In the rows, zero is written as 128.
Each path below is one point turned by a fixed rotation once a step. After each direction that follows a path, write how fast that rotation turns it, in degrees a step (0 if it stays still).
Each turn is a multiple of 5 degrees from 10 to 175, or 0.
Each row of a path follows its step; steps can be skipped.

step 0: 105 102 139 157 170 132 100 141 97 96 149 144 124 152 91 116 125 133 131
 124 103 93 150 106 134 102 118 152 148 139 71 126 128 104 123 82 112
 170 138 133 121 170 154 160 141 122 130 103 140 137 104 139 154 115 115
 118
step 3: 92 139 156 131 130 89 118 159 135 98 139 100 131 113 145 129 119 149 135
 100 118 132 158 110 123 149 132 88 149 130 112 64 124 133 140 166 138
 149 149 151 105 154 136 126 145 117 108 82 150 98 119 131 142 133 125
 87
step 5: 152 85 117 159 128 95 124 150 111 96 177 140 117 148 158 159 161 110 125
 123 150 120 162 115 115 144 127 94 124 149 122 145 99 85 174 99 118 127
 129 129 123 157 145 100 128 129 95 109 161 120 126 138 115 122 138 116
step 6: 103 116 128 190 140 110 152 110 109 152 134 93 132 127 140 108 140 144
 121 110 97 89 146 137 123 152 114 83 161 120 151 118 132 128 86 104 117
 129 139 120 195 156 123 126 146 145 121 117 135 124 115 147 150 147 162
 97
step 7: 171 132 121 143 112 99 153 126 151 123 131 131 124 95 162 125 109 138
 139 102 129 125 158 156 143 144 120 138 101 166 142 177 131 126 142 136
 119 159 124 177 144 134 136 116 136 138 94 92 97 129 132 175 144 154
 106 87
step 8: 119 146 126 137 131 92 144 120 123 105 97 131 115 137 134 113 159 141
 151 115 148 105 160 160 129 141 131 130 183 116 154 102 154 94 174 112
 114 180 137 116 144 126 150 158 131 164 103 86 153 146 136 116 120 113
 112 138
step 9: 136 125 134 169 131 60 126 99 137 133 157 146 145 99 86 138 122 143 112
 135 110 115 109 119 157 181 123 136 117 138 118 134 122 110 123 154 137
 117 147 143 124 149 155 162 143 190 113 102 148 108 129 152 122 135 140
 144
step 11: 136 103 144 143 114 106 134 149 121 107 144 106 125 107 121 89 116 107
 96 89 137 104 132 130 132 129 99 113 134 168 123 124 163 130 134 136
 102 156 157 75 116 148 133 124 198 168 143 116 136 139 128 129 91 160
 133 124
step 12: 85 138 124 153 155 89 114 130 125 156 141 132 119 135 90 101 95 138 148
 98 127 139 158 124 115 138 164 161 146 150 133 157 153 124 86 103 144
 152 122 120 100 133 152 133 125 132 113 86 94 147 141 144 133 177 126
 117
126 133 127 131 117 137 113 128 122 127 122 124 141 123 133 117 126 125
 137 117 135 123 142 127 131 127 122 126 125 118 125 128 122 131 127 135
 122 131 138 130 119 126 130 131 132 126 127 127 121 140 131 135 131 132
 114 132 : 90
115 114 140 130 139 124 126 123 121 127 137 118 132 124 129 116 123 136
 133 138 135 117 123 129 119 125 137 134 124 124 131 128 127 130 126 136
 123 134 128 133 127 130 128 120 134 134 117 134 134 125 123 118 132 126
 126 136 : 125
135 119 122 120 122 129 126 129 140 124 129 132 127 127 141 131 135 121
 138 134 125 124 132 135 117 124 125 128 122 131 136 142 138 122 139 128
 131 130 125 128 128 125 118 122 134 132 132 131 130 137 134 115 123 121
 117 128 : 125
125 140 134 127 123 133 126 126 127 129 126 129 125 128 126 135 140 135
 135 137 131 132 127 130 127 131 129 131 128 125 125 132 134 136 130 136
 120 132 120 135 138 118 121 132 140 127 128 104 124 118 124 134 125 121
 127 138 : 60
129 127 123 144 132 130 125 122 127 120 140 123 118 126 126 127 126 127
 127 129 137 132 122 123 121 122 125 119 128 138 120 131 125 121 118 122
 135 130 134 122 136 116 127 116 138 113 134 125 127 138 131 134 123 129
 127 135 : 60
